Each named turn below is shown by a few rows before and after it. Which turns, in which order, take the first row of each later pair to the second? The first pair is answered.
diber (before => after):
[ 1.31 -1.04  1.15 -1.30 -0.83  0.96 -0.17 -0.25 -0.09  0.34 -0.19 -1.63] => [ 1.94 -0.24 -0.06 -0.88 -0.57  0.46 -0.61 -1.02  0.68  0.96 -0.83 -1.26]
[-2.68 -1.14  1.74  0.04  1.10 -0.11 -0.46 -1.53  2.49 -0.77  0.05 -1.20] => [ 0.47  2.33 -1.02  0.91  1.12 -1.93 -0.47 -1.38  2.70 -0.78 -0.72  0.51]
[-2.35 -2.10  3.79 -0.72  0.09  0.71 -0.09  0.16  0.99  0.28  0.97  0.52] => [-0.03  0.61 -0.19  0.53  0.53 -1.15 -1.60 -1.99  2.94  2.24 -1.16  1.67]
[ 0.93  2.43 -2.35  0.42 -1.11  0.72 -0.81 -0.37  1.36  0.82 -0.59 -1.18] => [ 0.64  1.98 -0.06 -0.22 -1.74  1.62  0.98  1.96 -0.65 -1.18  1.24 -1.27]
Reb (before => after):
[ 0.55  3.01 -1.14 -0.16 -1.28 -2.21  1.20  0.08 -1.44 -1.49  0.97  1.24] => [ 0.51  2.66 -0.43 -0.18 -2.02 -1.89  1.31  0.71 -2.07 -1.70  0.99  0.72]
[ 0.49  1.21 -0.77 -0.26 -1.29  0.01 -0.39  0.40 -0.73 -0.01 -0.91 -0.78] => [ 0.24  1.00 -0.79 -0.02 -1.38  0.00 -0.50  0.22 -0.62 -0.04 -1.06 -0.88]
[-1.27  0.36  0.52  0.87  1.66 -2.12  0.39  1.33  2.50 -1.16  1.37  0.32] => [-0.77  0.72  0.64  0.70  1.74 -1.62  0.67  1.67  2.27 -1.51  1.86  0.57]
badep (before => after):
[-0.53 -0.63 -0.14 -0.73  2.08 -0.60 -0.34 -1.98  0.26 -0.89 -0.30  2.20] => [ 1.64  0.33 -0.79 -0.43 -0.87  1.11 -1.29 -1.91 -1.26  0.32 -1.79  0.37]
[ 1.47  0.85 -0.94 -1.49  0.11  1.30  1.15  0.11 -0.77  0.32 -0.28 -0.19] => [ 0.48  0.22  0.27 -1.08 -0.13  0.02  1.82  0.94 -1.57 -0.72  0.34  0.22]
[-1.94  0.84  0.68 -1.07  3.13 -0.33  2.02 -1.49  0.29 -0.43  1.88  2.69] => [ 1.92  2.69 -1.12 -0.76 -0.57  3.19  0.16 -2.03 -0.97  2.27 -0.58  0.00]
[-2.94 -1.91 -1.17  1.28 -0.10 -4.21  0.94 -1.70  0.29 -0.79  0.38  0.39] => [-0.40 -0.05 -3.94  0.88 -0.35 -0.89 -0.82 -3.37  1.77  1.74 -1.27 -0.67]
Then:
Between the rows of a pair lie two turns.
[-1.34 -1.02 -0.47 -0.91  0.27  3.04 -1.87 -0.60  2.11 -0.29 -1.01 -0.54] => [ 0.37  0.21 -1.54  0.76 -1.79  0.77 -2.72 -0.96  0.83  0.31 -2.66 -0.54] -> badep diber
[-0.96 -0.93  0.01  0.76 -1.80  0.61 -2.71 -4.26  1.07  1.93 -0.14 -0.80] => [ 1.14  2.42  0.02  1.34 -1.06 -3.22  0.53 -0.63 -0.88 -1.92  2.17  2.61] -> diber badep
[-1.94 -2.14  2.96 -0.92  0.74  1.24  1.11  1.24 -0.48 -1.79  1.85 -0.34] => [ 2.67  3.26 -1.46  0.35  0.74 -1.69  0.97  0.71  0.20 -1.42  0.38  2.13] -> diber diber
[ 0.93  1.40 -2.10 -0.26  0.13 -0.29 -0.16 -0.18  0.52 -1.28  1.08  0.54] => [-1.02 -1.16 -0.06 -0.95 -0.42  1.60 -0.21 -0.21  0.13 -1.05  1.54 -0.95] -> Reb diber
[-1.37 -1.17  2.48 -1.39  1.54  1.95  1.31  1.86  0.14 -1.87  1.87 -0.16] => [ 0.53 -0.46  2.26 -1.20 -1.16  3.35  0.54  2.11 -1.46 -1.11  0.61 -1.67] -> badep badep
[ 1.58  1.08 -1.20 -0.35  0.77  1.80  0.24  0.55  0.54 -0.29  0.92  0.69] => [-0.49 -1.22  0.68 -0.58  0.13  2.36  0.16  0.54 -0.13 -0.36  1.15 -0.40] -> diber Reb
[ 0.14 -0.61  1.24 -0.45 -0.46 -1.52 -1.87 -1.23 -2.03  0.45  0.44 -0.71] => [-0.07  0.22  0.51 -0.57  1.20 -2.51 -1.80 -1.53 -0.87  0.17  0.74  0.63] -> diber badep
[ 0.79 -0.81 -1.44 -0.50 -1.39  0.27 -0.91 -1.70 -0.15  0.81 -0.69 -0.95] => [-0.83 -1.56 -0.71  0.20 -0.54 -2.40 -0.19 -1.48 -0.29 -0.46  0.00  0.09] -> badep Reb
[ 1.27  0.76  0.32 -0.14  0.90  1.38  0.56  1.11 -0.17 -0.75  1.06  0.87] => [ 0.34 -0.05  0.57 -0.33  1.52  1.72  0.55  0.70  0.37 -0.55  1.23  0.73] -> Reb badep
[ 2.32  1.22 -0.28 -0.20 -1.34  1.52 -0.53  0.39 -0.50 -0.19 -0.47 -0.77] => [ 0.81  0.95 -0.94 -0.64  1.88  0.85 -0.16 -0.39  1.80 -0.31  0.45  0.86] -> badep badep
[ 0.20 -0.41  0.94  0.07 -3.43  0.56  0.19  0.49 -2.47  0.25 -0.78 -1.17] => [ 1.35  0.89 -0.69  0.69 -3.18 -0.30 -0.41 -0.38 -1.79  0.98 -1.47 -0.53] -> diber diber
[ 2.32  1.18  0.87  0.60 -2.27  3.03  1.04  1.99 -3.92 -0.06  0.56 -3.45] => [-1.22 -2.29  1.03  2.47 -2.61 -0.94 -1.39 -1.26 -2.78  1.91 -1.81 -4.11] -> Reb Reb
[ 0.24  0.50 -0.98  0.44  0.59 -0.94  0.62  0.73 -0.45 -0.11  0.36  0.69] => [ 0.16  0.01 -0.12  0.18 -0.17 -0.33  0.85  1.18 -1.21 -0.34  0.70  0.06] -> Reb Reb
[ 1.22  0.39 -2.25  0.09  0.25  0.16 -0.38 -0.40  2.09  1.00 -2.25  0.36] => [-1.16 -0.77 -0.58  0.22  1.50 -2.34  0.75  0.66  1.74 -0.89 -0.87  1.74] -> badep badep
[-2.67 -1.46  0.99  0.03 -0.31  1.15 -0.47  0.94  0.26 -0.31 -1.26 -2.06] => [-0.89  0.46 -0.33  1.44 -1.53 -2.05 -0.39  0.95 -0.76 -0.63 -2.33 -0.99] -> diber badep
[-1.65 -1.43  2.09  0.54  0.23 -1.13  1.12 -0.58 -1.35 -2.50  1.01  1.83] => [-0.68 -0.03 -0.88  0.80  1.96 -1.04 -0.29 -2.95  1.35 -0.57 -0.34  2.37] -> diber Reb
[ 0.65  0.10  0.13  0.48 -1.42  1.63 -0.17 -0.15  0.45  0.43 -0.09 -0.94] => [ 1.24  0.66 -0.27  0.86 -1.74  0.86 -0.19 -0.22  0.51  0.39 -0.29 -0.57] -> Reb diber
[ 0.56  1.49 -0.24  0.26  1.53 -0.65  0.30  0.01  1.86 -0.47  0.69  1.89] => [-1.00 -0.71  1.79 -0.85  1.13  1.55  0.22  0.37  1.52 -0.26  1.32  0.31] -> Reb diber
[ 3.33  1.98 -0.12 -0.83 -1.32  1.30  2.18  2.78 -2.06 -1.75  1.88 -0.19] => [-2.40 -3.93  1.93 -1.48  0.01  2.94  0.26 -0.29  0.21  0.52  1.33 -2.16] -> diber badep
[-0.79  0.05  0.02  0.39 -0.69  0.58  0.84  0.35  2.21 -0.81  0.69 -1.14] => [-0.01  0.52 -0.65  0.59 -1.05  0.66  0.65  0.05  2.10 -0.39  0.02 -1.32] -> badep diber
[-0.73 -0.49  4.32  1.03 -0.81  0.06  1.77  2.70 -1.78 -1.61  2.05 -0.16] => [-1.82 -1.09  0.63  2.85  0.03 -2.82 -1.89 -2.15  1.41  2.53 -1.55 -0.15] -> Reb diber
[-0.30 -1.17  0.36  0.43 -0.42 -1.06 -1.64  0.30 -0.43  0.64 -0.70  0.04] => [-0.03 -0.85  0.00  0.37 -0.30 -0.54 -1.94 -0.12  0.01  1.14 -1.01  0.09] -> badep badep
[-2.25 -0.98  1.96 -0.51 -0.08  2.09  2.32  0.20 -0.23  0.27  0.95 -0.67] => [-0.52  1.30 -1.60  1.03  0.39 -0.80  0.68 -2.17  1.51  2.22 -1.43  0.53] -> Reb diber
[-0.76 -4.28  3.28 -1.07  0.38 -0.54  0.28 -0.51  1.43  0.01  1.47 -1.89] => [ 0.97 -2.47  0.68 -1.57  1.36  1.40 -0.76 -1.98  3.53  1.89  0.52 -1.88] -> badep Reb
[ 0.63  0.25  0.98  1.06 -3.23 -1.37  0.10  0.88 -2.85 -0.23 -0.34 -0.45] => [-0.95  0.85 -0.22 -0.11  2.63 -1.52  1.13  0.23  1.35 -1.20  1.90  2.66] -> badep Reb
[-0.50 -0.35  1.35 -1.23 -0.41  0.39  1.82  2.65 -1.88 -0.60  1.02 -0.34] => [-1.60 -1.38 -0.85  0.13 -0.28 -1.44 -0.98 -1.03  0.50  2.33 -1.55 -0.78] -> Reb diber
[ 1.84  0.95 -0.58 -0.42  0.38  1.64  0.86 -0.87  0.91 -1.72  0.05  0.24] => [ 0.13 -1.18  0.86 -0.63 -0.13  2.02  0.80 -0.81  0.44 -1.67  0.41 -0.79] -> diber Reb
[ 1.69  2.01 -3.09  0.18  1.10 -0.07 -0.61 -1.14  1.48  0.67 -0.73  1.00] => [-2.13 -2.58  0.73 -0.97  0.95  2.34 -0.39 -1.03  0.88  0.45  0.34 -1.09] -> diber diber
[-0.76 -0.44 -0.09 -0.08  1.41 -1.95 -0.57 -1.08  1.60  0.05 -0.35  0.95] => [ 1.05  1.31 -0.32 -0.93  1.70 -0.05  0.47  0.31  1.28 -0.90  0.83  1.38] -> Reb Reb
[-0.48 -0.75  2.25  1.39 -0.40  1.35 -0.52  0.15 -1.35  0.09  0.92 -0.28] => [ 0.35 -0.21  0.98  0.98  0.12  2.64 -1.02 -0.59 -0.26  1.06  0.64 -0.47] -> badep badep
